The rows of R fall into 5 groups, which share some directions, and each row is roughly a mix of its group's hidden directions.
R, 180 rows:
[[ -7  22  -1  -2 -32 -20 -37   4  23  16]
 [-49   9  -4  -6  23 -14 -10 -17  -7  21]
 [ -9 -31  32  -7 -13   8 -25  24  24   2]
 [ 49 -19   9   7 -26   2  -6  -4   3 -23]
 [ 15 -14 -14   2  23   6  31  -7  -8 -44]
 [-13 -16 -28  -4  12   6  18 -49  -7  -3]
 [ 19 -38 -13   1   5   1 -33  18 -25 -11]
 [  6  19  -5  18 -35  43   5 -14  10   3]
 [-22   3 -10 -11 -24 -18 -41  -6   5  30]
 [ 35  19  15  30  30  -9  -3  14   1 -17]
 [ 15  -1   3 -30 -22 -11  20  30  24  24]
 [-25 -16  -6  -1  33  21  -4 -41  -4  -1]
 [ 16  32   9 -17 -25  -1 -14  27  30  -2]
 [ 12  30  -6  30   9  31  30   8   4 -12]
 [-14  14 -17  30  -6  14  10 -38  15  24]
 [ 11  29  -4  27  13  15  14  16  -5 -40]
 [ 32 -27  -5 -21 -18  -6 -12  36  -1  10]
 [ -8  19   3  47  -8 -12  -1  -2 -31  20]
 [ 18  -3 -28   5 -13 -32 -20  29   8 -22]
 [-16   5   8 -28  -2  10 -46   7   0  27]
 [ 19 -12 -12  -4 -16  25  36 -13  34  -6]
 [ 22  -7 -12 -37  -6   3  26  -4  37  -6]
 [ 45  18  13   4  16  29   5 -18  -6  -8]
 [ 24  12  22  -7  -8  24 -27  28  13 -24]
 [-35  -3   4  18  35  -1   7  -3 -30 -19]
 [-14 -16 -32  13  29  -3  18 -22 -25 -15]
 [-27 -12 -26  24   2 -19   5 -29 -28  -4]
 [ 14  22  -7   1 -15   7 -16  48 -21  12]
 [ -3  16  29  16 -24  19 -18   1  25  29]
 [ 18  26  20   7 -16  15  22 -27  28  15]
 [  5  20  20 -14  22  21 -17  37   2 -23]
 [ -1  12  17  46 -28   3  -5  25  -1  12]
 [ 25  15  25 -30  -4  17 -11  21  29   8]
 [ -3  -3  13 -23  11  26  46 -10  17  12]
 [ 24  -2   0 -11 -21  24 -31  34  -4 -16]
 [ 19  -6  11  -8   4  47 -17  -3  27  17]
 [  7 -18  35 -13  24  25  21  15  -6 -22]
 [ 23   6  38  19  15   3 -24  19 -19  17]
 [ 14  28   8  18  -5 -22 -27  26  28  -6]
 [-35   9   2  23   8 -22 -23  -9 -33   7]
 [-12  37  -2 -17  -9 -27 -17 -19   6  28]
 [  6  19  10  41   6  35  15 -19   8  -9]
 [ -8  10   9 -15  16  23 -32 -42   2  11]
 [-42  -2   7   3  -4 -29 -27   6 -18  21]
 [  9  -6 -21  22 -28   2  21 -42  -4   8]
 [-23  29  24   9  28  14  14 -10 -21 -19]
 [ 36 -13  -3 -25  -8   8  23  14  34  -4]
 [-32 -11  -2  34  26  10  -6  -9 -29  -9]
 [-12 -20  26  -5  32  23  35  -6  -7  -6]
 [ -9   8  18   6  35   8  34  -3   0 -34]
 [-23 -19  26   3  12  37  -8  25 -17   9]
 [-23  15  -9  21 -13  10  17 -46  -1  12]
 [-32  47  11  -3  -2  18  10 -14 -11   7]
 [ 25  12  -2 -19  -4  27  19  18  39  -7]
 [-26  -9  22  24   8  -5 -30 -11 -33  13]
 [-31 -17 -20  -4  28 -24   5 -19 -21  18]
 [ 27  29  -5   3 -27  -7  -3  25  31 -15]
 [ 19 -15 -16  -6  20 -15  49   1  12   7]
 [-11 -17  21  14  33   9   8  21 -29 -24]
 [  8 -15  -3 -43 -10 -11  15  23  27 -17]
 [-23  14   3  24 -14 -37 -11   1 -30  18]
 [ 16   6  10  15   9 -25   2  52  11  -2]
 [ 14 -36  -4 -33  28  12   7   3  21 -11]
 [ 44  -6   5 -19  -7  -1  13  34  20  -6]
 [-27  22   4  29  13   2 -14  32   3 -27]
 [ -7  16   9 -17 -37  19 -17 -27  16  22]
 [-20 -22  14 -20   0 -18 -12  -6 -13  45]
 [  1 -10   7  18 -34  14 -18  44  -6   4]
 [-34  14   5  23  -2 -24 -15  28 -25  -3]
 [-39  -4  10  26 -13 -33 -14  13  -3  12]
 [-31  20  13  29   5  -4 -31  23 -14  -4]
 [  0  -7  15 -15  13   6 -30  50   9   0]
 [ 16 -23   1  -1  25   2   6   2 -26 -45]
 [ 32  20 -11  23   2   1  18  -8   8 -40]
 [  2  13 -11  38 -39 -17   0  -2  11  21]
 [ 33  11  -1 -21 -16  33   4  -9  32  -4]
 [-16  -6 -12  -5  18  11   4 -55   1 -16]
 [ 28  -7   6  -7  16  23  48  -2   5 -12]
 [ 32   7 -14 -15 -15  22  -6  12  41   9]
 [ 18  25 -20  25 -39  -1 -23  -8   7   2]
 [ -8 -10  23 -28  44   0 -10   6  24   2]
 [ 21 -43  -8   3   7   8  34   5  10 -19]
 [ -4  18 -12  31 -27 -28   0   4 -34   3]
 [-18 -14 -15  13  20  10 -34  20 -32 -13]
 [-10  38  -5 -14  -7  20  25 -35  -7   4]
 [-28  -7  24  -7  26   3  31 -14 -29  -5]
 [  2  11   9 -23  17  18 -21  30  22 -30]
 [ 27 -12   6 -10 -20  26  11  36  25   8]
 [  3   0   5  18 -45 -39  -1   1 -13   8]
 [-13 -10  15  12  24  24  19  12   8 -43]
 [-15 -14 -13 -43   0 -14  -7 -26  25  12]
 [-17 -10  14   5  23  32  20  -1   3 -40]
 [  9  23  -7 -44  19  -9   4 -13   8  29]
 [ 19  37 -12   7  -9 -21  -6   8  33 -23]
 [ -2  -2 -28   2  -8  20  10 -52  -5  -8]
 [-27  -1 -14 -30  25 -14  34  -9  17   0]
 [-47  22   4  -3   1 -25  24   2  14   4]
 [-19 -24 -12  -6  31   3  35 -26  -3  14]
 [-10  15  -9 -25  -2 -25  46  15  11  -1]
 [ 12  36  23   8 -18  24  13 -13  25  16]
 [ 25 -37   1  -4 -31 -21  -4  25  -1 -11]
 [ 25  23   5  -5 -16  35  13   6  36  -4]
 [ -3 -38  15 -25 -11  -3  -6   5   2  40]
 [ 30   9  -7 -10 -10  34  33 -24   8   3]
 [-41  -9  10   5  25 -37  -7  -2 -14  -4]
 [ 24   4  -9 -35  -7   9  24 -10  35  14]
 [-38  18  -1  18 -15  -6 -21 -26 -21  17]
 [-24  24   8  28  -8 -22  -6 -11 -21  32]
 [-13 -16 -15 -24  48  -5  13 -21   2   6]
 [ 33  15  -5  -7 -29  24  -1 -13  31  13]
 [-14 -38   6 -17  31 -17 -12  22  -7 -14]
 [ -2  17  14  29 -35 -18 -29  15   8  10]
 [ 26 -27 -13  22   4  -4 -17  -2 -34 -24]
 [-13   2  14 -45  34 -13   1  11  17  -1]
 [ 16 -10 -20  -6 -14 -22 -49  18  -2   5]
 [-33  10  15  10  17  10  41 -21 -12   1]
 [ 13  21  18 -27   0  41  25  -6  12  -4]
 [ 12  36  -2 -33  -5  38  -2  -2   9  -1]
 [  2  -7 -21  43 -35 -19 -10 -10  -1   2]
 [  2 -30  20 -27  30  -4   2 -11  32 -11]
 [-34  -5 -14  16  33  -1  11 -17  -9 -31]
 [-19 -10 -10  19  25  -5 -41   9 -27 -11]
 [ -4 -20  19  15  -1 -20   2  41 -28  17]
 [ 34  -2   2 -26 -18  28   5  -6  33   6]
 [-19 -18  23  -9  23  20 -35  24   9  -9]
 [ -2 -14   9 -37  -7 -11  12  -9  45  10]
 [-35   6  21   7  23   9 -27  15 -24 -17]
 [-19  14   3 -27  34  15   0  24 -19 -24]
 [  3  21  23 -33   8  31  31   0  -3 -13]
 [ -7  30  16  41  -6   9  14 -24   2  19]
 [-11  34 -16   9 -25   4  -2 -10  28  32]
 [ 44   6  -9  -6 -24  22  15  -2  26  -9]
 [-28 -13   4  30  23  -2  33 -23 -12  -5]
 [  9 -16 -31  -1  13  17  -2  41 -26  -4]
 [ -5  15  13 -16 -31 -13 -32  32  -6  18]
 [ 48 -24   3   0  -5  -9   9  10  29  12]
 [-23  -6  17  -5  28  -1  14 -10 -42 -20]
 [ 12 -21   6 -18  24  12  47  -7  10 -13]
 [-15 -26  -2  -3 -19 -41   1  29   0  20]
 [  5 -10   7  50 -13  -2 -26   1 -25  -4]
 [ 23 -19   1 -22   5   8   9 -26  24 -37]
 [-20 -31  -5   6  37 -17  21 -10 -24  -3]
 [-14  10  -2  46   4 -11  -3  13 -36 -14]
 [-39  27   3  25   1  -2 -24  10 -22 -11]
 [ 16  22   8 -21 -29  -4 -30 -17  14  26]
 [-15  11 -24  30  11  -2  -2 -40 -17 -18]
 [ 18 -43 -11 -28   6  -3 -18   6   3 -26]
 [  4  19   0  -9  -6 -33 -35  22  -7  29]
 [  3 -41   6 -24  18   4 -22  -7   9 -29]
 [ 16 -37 -10  -6  16  22 -37   5  -9 -13]
 [ 16  -4  -7  20  -7 -25 -38  31 -19  -1]
 [ 37 -12 -12 -38  17 -19   8   5  17  -5]
 [ 31  -3  -5 -16   3  28  33 -25   8 -18]
 [ 17  29  10  41 -20  12  -3  11 -24   3]
 [ -4   6  -7  -7  53 -25  20 -11  -6  -5]
 [-20 -15  -6  21  20  11  12 -44 -13  17]
 [-38  18  13  32  -5  -7   3 -19 -25  13]
 [ 28   5  -1  42 -16 -10   3   1 -34  -6]
 [ 25 -29 -28  -1  15  14  21  19  -7 -25]
 [ 34 -18  -4  11 -10 -15  -9   8  45  10]
 [-11 -14  -8 -32  -8 -27 -10  -7  38  18]
 [ 19 -26  12 -28 -21 -22   2 -14  33   2]
 [-19  26  21   9  10  42 -22  -7  -4  14]
 [ -1 -32 -19 -12  38  27   5  -1   2 -22]
 [-42  -8  26  21  15  -4   0  16 -26  10]
 [ -6  47  22  -9  -6  20 -17 -10  15  17]
 [ 27  -2 -17   8   0 -18  17 -43 -24   3]
 [-33 -24  18  10  27   1  21  -7 -28  -5]
 [ 21  29  -2 -33 -12  26  16   7  23  -5]
 [-35 -10   2  20  27 -15   5 -10 -35 -10]
 [ 25  -8   2 -35  25  29   1   6   0 -27]
 [-10   7  -2   4 -43 -11 -21  18 -17  31]
 [  9  31  14 -11  -2  16 -12 -41  15 -21]
 [-28   0 -15  -7  46   4  14 -24  -4  14]
 [ -3  27  17  21 -32 -32   5 -24   0   7]
 [ 16  15  22  -5 -30  11  20   9  41   3]
 [-34  22  -2  35   3 -21  23   5 -14   6]
 [  4  29  -9  36 -22  -8  -3  11 -32 -11]
 [-12 -27  28  20  13  20 -15   2  12  34]
 [ -5  -3  -7   4 -29  29  21 -36   1  25]]

One row of each group comes first, with its name. Which group is each row after those in?
[-34  -2  12  29  31   7  -3  -4 -27 -14] -> <51>
[-35 -24  11   5  31  -8  18 -15 -13 -21] -> <97>
[ -3   3  21  37  16  17 -27  -5 -31  10] -> <102>
[  7 -21  30 -28  23   0  -8   2  35 -11] -> <100>
[-13  19  12  -5  10  30 -39 -24  -2  19] -> <81>

[ 28  -1 -17 -23 -20   5  23 -26  16  26] -> <97>
[-17 -11   7  -9  44  19 -26  20  -2 -14] -> <100>
[ 50   9 -18 -13  -7 -12  26   8   0 -13] -> <100>
[ -7   7  -3  12  37  27   3 -34 -14 -20] -> <102>
[-26  21  14  28 -16   8 -23   6 -27  21] -> <97>
[  2   6   6   0 -24  11   6 -20  29  46] -> <51>
[-19  18   2 -20   8   8  36   2  35  20] -> <81>
[-27  26  -5 -35   7  11   7  34  10   5] -> <81>
[ -9  -5 -14  23 -29  19  23 -37  15  -4] -> <97>
[ -4   6   9  -3  20  -1 -34  37   2 -33] -> <97>
[ 17   0 -20 -15  -9 -12 -31  39  22   1] -> <51>
[ 31 -22  10 -23  11  22  27  11  19 -14] -> <51>
[-14  37  11 -17  -9  17   3 -32 -27   6] -> <51>
[-30   4   5  -1 -24  -4 -34  19  14  30] -> <97>
[  5   6 -24   3 -15 -17  46 -10  28   1] -> <51>
[-11 -32   4  11  18  -8  46 -17   5   7] -> <51>
[ 24  38  -3 -12 -36   8   9  -9   9  21] -> <100>
